W =
[[ 24 -26  11   7 -17 -10  -5  21   9   7   1 -25]
 [ 10  25  -7   8  15   0  17  -9   4  -2   4   7]
 [-14   9  16   2  -9  15   7 -12   2  -3   2  -8]
 [  1  -4  -9  15  -6   0 -15 -25   2 -13   7  12]
 [-15   6   9   2  11  -9   2  -1  10 -18 -30  10]
 [-15   8 -18   2 -17 -16  -7  34  14  -3  20  -4]
 [-12 -10  -3 -16 -27 -14  14   7  23  26  -8  16]]
The largest entry in the last row is 26
Read off the last entry of the largest entry's row.
A: -4
The entry in the bottom-left corner is -12
The smallest entry in the first row is -26
The last entry, reading row by row: 16
The 5th entry from the end, reading row by row is 7
Read off the first entry on the diagonal from the top-right corner.
A: -25
Read off the largest entry in the first column.
A: 24
Read off the first entry of the smallest entry's row.
A: -15
Read off the entry directly below -6.
A: 11
The 2nd entry from the end, reading row by row -> -8
Read off the entry directly above the largest entry.
A: -1
The smallest entry in the last row is -27
The entry directly below -5 is 17
The fourth-last entry, reading row by row: 23
The second entry on the main diagonal -> 25
Read off the entry just right of 17.
A: -9
Read off the entry directly below 24.
A: 10
The third entry in reading order -> 11
Read off the maximum.
A: 34
Read off the smallest entry.
A: -30
Read off the fifth entry in reading order.
A: -17
Read off the top entry of the column that holds the smallest entry.
A: 1
The entry directly below 25: 9
The first entry in the row that holds the largest entry: -15
Read off the third entry on the main diagonal.
A: 16
Read off the entry directly below -30.
A: 20
